In the rows, 128 means zero.
Named turns come first, each shown by rows before and after it. Which turns, in which order, take the first row of each pair that follows to the second? Write the first one first, as in the answered first pair.
turn Q_724:
[156 119 123 221 117  79 160 101 118 121 145 126]  ->  [165 104 156 195 125  86 190  95 114 124 138 116]
[120 126  32 147 117 122 113 121 142 142 103 135]  ->  [132  92  48 132 119 110 138  97 133 158 103 131]
[157  76 142 130 142 124 133  81 101 101 126 159]  ->  [153  86 162 113 151 143 151  92  98  91 121 154]
turn Q_246:
[129 159 148 127 139 147 136 143 136 103 126 123]  ->  [134 127 161 108 136 143 155 127 125 119 123 117]
[108 127 116 116 118 138 128  97 107 141 154 106]  ->  [108 141 108 128 119 137 118 101 107 134 157 108]
[127 150  97 151 131 120 110  97 110  93 136 126]  ->  [128 162 118 149 137 136 127 109 109  76 130 121]
turn Q_717:
[125 180 191  84 108 204 164 139 142  85 125 109]  ->  [110 219 140 135  97 188 123 156 155  67 131 118]
[127 105 160 154 145 139 153 133 109 105 130 129]  ->  [110 125  97 150 140 141  94 145 125 115 135 140]
[115 103 104 137 126 107 131 106 139 145 139 120]  ->  [120  94 119 139 127 105 140 105 134 142 137 119]
[123 163 155 150 140 120 145 152 136  97 128 112]  ->  [110 159 116 102 140 140  95 161 146 125 129 118]
turn Q_782:
[ 93 170  97 124 121  88  94 140 154 146 135 119]  ->  [ 99 136 118  69 129  99 106 131 146 170 132 112]
[107 112  85  96 118 125  89 131 135 150 176 131]  ->  [119  79 141  75 125 128 137 117 122 154 170 122]
[136 119 203  76 147 148 188 131 128 122 106 109]  ->  [134 166 188 169 138 127 186 145 135  74 111 115]
Then:
(2 to 3 turns a pair)
[142  88 150 176 135 106 137 114 105 125 144  87]  ->  [142  72 143 148 134 114 128 108 105 145 142  85]
Q_246 Q_717 Q_717
[118 102  96 124 132  88 130 107 121 126 150 122]  ->  [105 152 139 128 141 117 153 147 125  84 138 118]
Q_246 Q_246 Q_246
[115 135 100  86 124 145  84 138 142 149 126 131]  ->  [118 163 166 123 128 157 139 161 139  98 116 126]
Q_246 Q_717 Q_724
[117 129  46 145 110  96  65 113 139 155 143 147]  ->  [116 151  54 183 110  91  76 123 138 129 143 147]
Q_246 Q_724
[122 127 112 209 117 113 128 133 132 100 129 108]  ->  [105 114 140  75 138 181 120 155 137 131 118  93]
Q_782 Q_246 Q_717
[168 106 115 183 137 109 130 110 131 143 144 144]  ->  [158 121 179 131 156 154 170 135 125 128 130 132]
Q_724 Q_724 Q_724
[131 110 132 106 157 127 130 125 115 136 110 106]  ->  [122 140 128 109 160 138 118 147 120 121 110 110]
Q_724 Q_724
[111 154 142 100 146 182 161 161  85 117 135 122]  ->  [139 124 126 186 127 118 177 118  77 122 147 127]
Q_246 Q_246 Q_717
[122 183 131 172  99 124 147 140 130  92 125 125]  ->  [144  91 153 105 103 113 175  94 111 148 125 115]
Q_717 Q_717 Q_246
[117 162 131 144 141 144 125 159 133 109 130 120]  ->  [128 134 101 169 131 112 115 127 130 130 140 126]
Q_724 Q_724
[154 101 144 141 120 102 152 110 133 155 127 127]  ->  [141 134 173 114 130 134 162 142 133 135 116 119]
Q_724 Q_724
[115 158  80 184 114  92  84 137 146 123 138 137]  ->  [144  91 116 174 108  66 126  92 129 149 136 129]
Q_724 Q_724 Q_782
[108 147 112 125 137 151 136 147 140 111 136 132]  ->  [117 129  86 148 134 127 125 129 138 126 146 136]
Q_724 Q_724
[150  82 120  89 125 121 141 105 131 164 127 132]  ->  [133 125 144  67 136 159 140 140 139 134 117 125]
Q_724 Q_724
[109 163 138 133 126 146 125 159 134 123 121 122]  ->  [116 133  96 116 118 131  99 137 134 154 132 131]
Q_724 Q_782 Q_724
[107 113 187 147 141 134 205 127 110 139 112 124]  ->  [105 119 117 216 124  93 159 109 116 145 129 139]
Q_246 Q_782 Q_246
[118 177 125 155 128 140 120 147 153 114 124 126]  ->  [119 153  92 130 129 135  89 135 153 146 128 127]
Q_782 Q_724
[130 131 100 137 124 109 104 121 130 129 129 134]  ->  [120 138 108 108 131 128 100 133 132 130 126 126]
Q_246 Q_782
[174  80 143 166 130  74 177 116 113 165 120 123]  ->  [153 127  73 206 121  74 111 140 132 154 126 139]
Q_717 Q_246 Q_724
[126 119 125 157 143 116 146 101 136 147 156 117]  ->  [123 128 155 135 152 138 161 109 137 139 145 111]
Q_724 Q_724
[139 155 112 192 141  96 137 117 134 116 140 122]  ->  [117 192 104 149 149 133 107 150 146 111 138 121]
Q_782 Q_246
[113 158 133 139 140 135 111 149 125 115 126 135]  ->  [130 113 120 151 131 104 119 113 117 147 130 138]
Q_724 Q_724 Q_724
[130 110 182 111 144 148 180  94 116 140 146 122]  ->  [107 181 165 124 151 178 145 142 132 105 145 126]
Q_724 Q_724
[112 178  73 120 105 132  68 136 144 128 108 112]  ->  [136 103  99  72 109 120  97  92 128 176 110 104]
Q_724 Q_782
